In the rows, 128 means zero.
A: 4 groups of rows, each row roughly a mix of its group's hidden directions
A (132 x 10)
[[130 136 163 109 140 175 181 113 127  89]
 [ 74 163 112 111 161 143 109 175 125 131]
 [151  85  98 172 104  86 137 105 109 120]
 [117 168  99  92  83  88 138 156 125 114]
 [140 112 112  94 137 152 175  99  86 161]
 [131 153 104 168 140 111  82 184 122 132]
 [141 159  82 147  86 108 156 166 137 107]
 [ 96 130 110 100 167  97 115 177 163 121]
 [163 133  96 174 106  96 158 128  91 147]
 [161 124 100 153  83 174 149 128 119  93]
 [157 156  99 122  87  89 165 127 112  94]
 [ 96 120 121 121  96 142  71 162  98 100]
 [112 135 118  80 156 168 160  96 164 120]
 [137 131 142  95 134  63  93 158 108 109]
 [170 119 125 152  92 142 116  70 117 159]
 [127 133 155 185 100 148 127 103 145 177]
 [ 98 150 125  66 130 130  96 158 149 157]
 [175 102 116  87 104  98 157 128 114 164]
 [104 151 142 104 135 123 109 149 156 198]
 [113 129 152 131 117  91  90 143 129  61]
 [134 173 128 163  79 117 149 136  91 155]
 [164 112  95 129  87 179 149 151 147 114]
 [133 106 193 136 106 114 138 149 140  81]
 [154 149 107 138 108 165 133 108 153  65]
 [146 139  92  93 115 140  94  83 140  86]
 [125 143 126 121 159  89 142 136 128 202]
 [ 94 100 138 132 138 160  93 167 175 145]
 [104  76 150 139 128 143 143  93 169 163]
 [ 50 156 153 128 112 133 106 128 115 137]
 [101 105 126 144 120 168  95 165 181 130]
 [161 140 157 118 176 144 181 139 128 156]
 [128 121  74  78 127 107 130 134  80 147]
 [ 67 138 171 144  93 107 137 106 134 147]
 [117 149 158 141 137 119 145 185  91  86]
 [134 125  94 127 152 106  93 178 149 172]
 [126 142  54 135  94 117  98 127 104 133]
 [115 143 166 149 123 136  96 116 128  58]
 [112 124  97  80 180 119 108 164 150 133]
 [102  93 144 145 136 156 109  61 128 146]
 [ 79 131 126 115 172 156  98 155 161 150]
 [147 151  85  91 130  98 133 177 159 138]
 [184 128 114  91 162 129 129 102  89 107]
 [153 136 136 186 110 129  81 123 170 123]
 [181 120 140 155  92 105 147  79 129 116]
 [175 159 112 104 101  91 166 101 120 117]
 [102  96 140 128 123 180  76 105 153 122]
 [177 119 158 132 145 156 139  68 142 142]
 [130 167  78 145 106 176 109 137 152 148]
 [148 155 119 120  79 140 130 129 102  65]
 [135 116 120  88 167  93  89 149 144  88]
 [131 151 154 125 160 133 113 134  87  63]
 [138 104 168  99 121  67 157 140 132 104]
 [123 147 166  81 142 100 146  76 142 113]
 [170 126 136 171 126 108  92 109  97 170]
 [140 124 114 146  84 146 142 152  73  86]
 [121 112 126 152 148  79  65 142 143 148]
 [155  95 150 136  93 164 131 103 162 170]
 [ 90 191 158 129 150 103 127 104 143 143]
 [ 86 121  79  93 149 119  83 114 144 120]
 [152 151  87  70 120 145 141 114 156  98]
 [101 119 144 122 169 137 120 199 125 106]
 [111 117 192 114 137 165 128 111 143  85]
 [143 180 120 138 133 154 147  97 180 154]
 [129 152 122  59 159  88 145 116 134 117]
 [166 162 148 163 157 132 144 165  86 127]
 [ 93  91 166  96 131 132 135 137 104 181]
 [ 97 133  99 100  94 140  83 106 132  83]
 [118  69  97 162 115 111  88 110 120 147]
 [ 81 103 145 171 144 101  92 144 109 152]
 [ 95  78 130 143 107  96 110 154 165 158]
 [155 153 171 152 154  81 154 156 144 139]
 [166 106 101 106 146 106 126 121 132  61]
 [141 153 113 100 146  58 144 128  97 110]
 [164 182 139 118 124 150 167  85 117 119]
 [128 177 155 120 121 100 102 174  99  99]
 [158 114 108 149 118 198 146 141  96 124]
 [143 175 174 164 139 170 142 111 143 119]
 [156 156 172  88 162 158 156 129 138 106]
 [153  93  99 115 126 153 154 150  67 134]
 [107 122 154 117 129 147 108 105  70  78]
 [125 149 137 103 107 185 111 120 186 132]
 [152 101 113 153  75 175 131 155 106 120]
 [126  95 104 118 133 170 144 129  78 175]
 [100 137 154 107 129  88  92 153  77 108]
 [106  79 110 157 140 129  85 144  96  93]
 [117 140 133  86 135 141 155 148 164  67]
 [106 141 148 147 106 170 130 133 192 153]
 [ 86 105 141 162 139 172  93 122 107 160]
 [ 98  66 139 149 126 139 122 137 146 179]
 [183 145 107  82  97 122 135 122 151  97]
 [181  71 116 144  99 116 147 122 104 132]
 [116 151 123  85 157 125 143 170 147  75]
 [ 80 116 171 108 136 164  96 135 164 138]
 [121 116 112 103 184 106  88 119 172 141]
 [136 145 122 124 138  99 160 199 135 160]
 [116  63 131 163 128 144  91 105 149 145]
 [145  91  78 149 120 113 110 162 159 162]
 [170 163 108  89 118 153 179 133 122 117]
 [ 81 164 113  90 113 108  96 121  94 150]
 [139 147  92 188 140 159 101 140 160 139]
 [109 127 147 167  86  85 162  95 111 118]
 [ 79 110 139 106 119 136  76 106 143 168]
 [107  65 152 150 132  98 104 149 112  99]
 [118  74 105 167 140 140  93 163 150 143]
 [160 138  70 111 143 105 162 117 148 164]
 [128 158  65 134 102 100 120 125 100 161]
 [135 100 169 147 151 157 134  70 139 154]
 [130 140  86 139 175 161  98 163 105 152]
 [160 151  83 154 101 164 163 113 150 145]
 [143 153 147 191 158 164 134 113 155 138]
 [ 66 124 163 165 147 161 131 114 112 139]
 [118  79 159 129 142  67 127 144 111 104]
 [149 130  89 114 105 152 108  61 113 140]
 [104 144 155 121 177 120 140 179 110  92]
 [164 169 101  97 126 107 134 177 125  97]
 [ 77 142 140 107 150 118  98 179 115 158]
 [131 103 102 119 128 125  86  75 170 153]
 [115 114 139 158 162 129  90  93  82 162]
 [131 124 196 169 145 147 134 149  96 127]
 [123 123 139 106 118  55 117 141 151  89]
 [ 96 112 125 171 116  90  86 154 104 157]
 [105 109 154 120  90 155  95 160  92  92]
 [169 105 131 106 149 133 117  74  91  97]
 [124 139 170 121 144 165 159 119 103  71]
 [115 128  99 173 149 171 162  98 149 153]
 [144 182  93 133 139 132 137 117 169 173]
 [129 165 106 160  92 185 124 113 156 121]
 [107  90 144 141 126  91  90 148 112  76]
 [122 116 191 129 135 172 135 100 155 100]
 [ 85 128 114 101 147 125 170 178 149 152]
 [110 140  93 152 153 154 174 106 104  87]
 [110 160 115 157  90 156 133 170 100 165]]
the one row of each list that fits no group (the others fit one group, some only roughly)
    j_355: [137 157 108 138 115 150  85 173  89  97]
    j_4: [140  66 171 115 147 125 123 124  84 123]
    j_894: [179 166  78 132 143 119 149 153 106 129]
    j_321: [174 149 103 109 130 123  73  93 124 104]
    j_29: [113 100 117  92 129 129 136 105 201 140]
    j_631: [ 92 155 163  95 127 124 118 119 114 189]
    j_985: [134 105 141 121 101 171 164 147 139 185]
    j_842: [101 193 149 142  97 123 136 140  90 111]
    j_986: [164 164  77 109 124 116 155 113 171 134]
    j_897: [138 153 134 158 105 145 119 119 175 188]
  j_4
    j_558: [118 135 169 102 126 148 108  59 109 125]
    j_599: [158 188 111 164  97  92 128 122 136 138]
    j_421: [173 147  87 162 163 122 152 133 131 164]
    j_246: [153 129  96 174 150 173 116 140  85 119]
    j_632: [101  86 143 130 108 113 156  79 133 172]
    j_190: [125 148 173 167  82 106 130 115 105 162]
    j_158: [122  85 115 173 159 172 112 116 161 118]
    j_79: [135  72  73 151 131 107 129 113 157 114]
    j_571: [125 147 132  64  84 136 153 103 145 106]
    j_299: [135 115  99 136 114 104  59  86 134 120]
    j_871: [153 169  87 161  85 150 130 155 141 140]
    j_789: [156 173 112 119 127 127 150 168  71 127]
    j_851: [119 141 133 170 115 184 103 110 170 105]
  j_632
    j_820: [164 124 110 103 142 149 123 181 179 120]
    j_542: [115 111 136 141 119 144  94 188  81 106]
    j_135: [127 116  78  91 160 109 174 120 115 155]
    j_305: [133 115 175 143 129 133 104 102 160  69]
    j_999: [122 102 120  72  93 128  82 128 163 131]
    j_400: [152  87  83 132  83 165 115 131 106 121]
    j_306: [154 114  90 103 110 129 152 172  94 167]
    j_160: [ 91  76 117 142  88 132  86 112 145 114]
    j_31: [112 139 119 137 158  99  57 122 100 110]
    j_903: [ 74 107 152 165  90 132 122 150 119  95]
    j_238: [ 92 123 115 106 144 135 124 180 112 185]
    j_941: [127 135 100 143 114 128 139 132  70 189]
    j_721: [ 96 120  99 134  91 163  94 128 170 160]
  j_400
    j_966: [ 79 101 142  97 168 142 138 123 173 110]
    j_185: [169 160 114 139  89 140 154 134  73 133]
    j_674: [143 128 127 106 160 104 149 198 149 149]
    j_660: [120 117 126  74  99 117 114 165 159  85]
    j_140: [188 139 140 148 131  96 141  86 131 164]
    j_62: [106 147 157 117 103 104 127 157  62 111]
    j_964: [123 168 109 166  95 142 115 185 110 133]
    j_859: [164 117 113 131  62 134 148 108 156 158]
    j_993: [171 140 105 148  98  87 180 126 142 126]
    j_883: [138 130 136 121 105 194 131 105 105  80]
    j_410: [130 101 145  56 113 143 115 155 107 105]
    j_582: [107 147 124 117 101 140 112  88 196 139]
    j_442: [134 146 169  70 169 124 143 143 137 158]
    j_66: [160 151 123 154 116 114 147 163  75 168]
  j_140
    j_672: [138 186  79 140 113 114 138 159 105 150]
    j_59: [128 108 117 135 127 182  89 106 114  75]
    j_181: [132 172 135 134 112 196 134 122 161 108]
    j_813: [126  90 139  97  74 118 118 142 143  79]
    j_382: [126 130 134 103 113 186 154 108 175 159]
    j_106: [109 119  90 121 157 113 138  67 155 157]
    j_157: [164 177 130 150 146 121 130 124  90  78]
    j_505: [168 108 137 138 113 172 137  88 147  82]
    j_902: [129 115 124  69 102 132  96 111 174 155]
    j_20: [118 100 158 105  97 193 145 107 130 114]
    j_547: [149  95 165 151  87 167 148 164 139 125]
    j_201: [115 139 155  75 125 119 165 134 178 103]
  j_201
    j_347: [ 89 107 131 120 194 155 138 108 141 101]
    j_331: [120 148 156 124 170  94 116 126  72  97]
    j_217: [ 97 151 166 151 145 113 128 159 188 132]
    j_39: [117 113 148  89 129  91 164  87 165 150]
    j_695: [156 113  95 145 104 108 148 171  77 141]
    j_846: [134  70 137  95 127  75 106 104 121 125]
    j_914: [135 138 183 131 159 109 187 136 111 115]
    j_280: [ 88  88 179 162 124 143 127 136 162 126]
    j_585: [133 124  89 180 111 137 119 121  79  91]
    j_144: [ 99  82 126  90 114 146 144 104 118 179]
  j_217
    j_559: [147 172 136 144 186 159 145 123 102 153]
    j_595: [119 119 131  97 115  97 130 183  74 146]
    j_561: [166 129 147 155 166  81 157 106 153 109]
    j_504: [145  77  92 164 154 162 140 117 119 158]
    j_444: [142 141 129 127 173 134 128  62 133 168]
    j_544: [114 163 133 125 139 192 110  83 111 141]
    j_960: [135 148 103  97 139 165  82  92  96 151]
    j_87: [116 104 119 174 116 144 120 158 114 192]
    j_202: [ 65 113 140 109 144 150 122 120 129  74]
    j_453: [110 174  82 143 137 134 121 166 119 172]
    j_319: [152 118  71 147 116 155  83  94 117 120]
    j_841: [126 109  92 112 126  79 102 102  80 152]
    j_57: [146 108 164 157  83 109 150 101  84 134]
    j_642: [152 130 129 121 108  65 174 160 140 140]
    j_396: [147 119 131 172 169 146 148 126  73 154]
  j_444
    j_816: [173 129  93 122 123  77 137 127 135 178]
    j_860: [134 161 152 124 133 133 168  60 149 123]
    j_847: [123 180  97 102 147 126 133 174  88 135]
    j_637: [ 88  92  88 147 103 124 106 176 120 138]
    j_773: [114 106 149 121 175 131 120  78 177 133]
    j_120: [ 62 143 156  93 150 150 126 140 118 102]
    j_948: [ 82  84 158 180 124 125 109 116 118 117]
    j_250: [150 113 169 146 146  85 102 156 173 118]
    j_533: [126 129 116 181 101 179 133 132 107  87]
    j_857: [107 191  96 145 164 114 117 148 154 134]
  j_637
    j_940: [159 108 158 113 155 145 163 110 181 153]
    j_459: [ 95 125 154 106 101 101 115 123 195 139]
    j_263: [123 153  89  70 137 148 171 149 134 116]
    j_361: [143 125 113 127  99  98 162 141  92 189]
    j_686: [134  96  97 183 130 158 104 139 158  99]
    j_564: [114 105 126 134  92  91 139 161 124 190]
    j_988: [167 190 122 128 163 101 153 125 108 124]
    j_51: [108 112 119 117 141 134  71  81 146  88]
    j_952: [ 99 128 151 174 125 107 106 159  72 127]
    j_38: [ 92 121 156 170 107 164  81 131 145 107]
    j_209: [137  94 158 143 166  64 150 126 130 119]
    j_406: [ 73 102 132 126 183 116 107 137 149 153]
  j_564
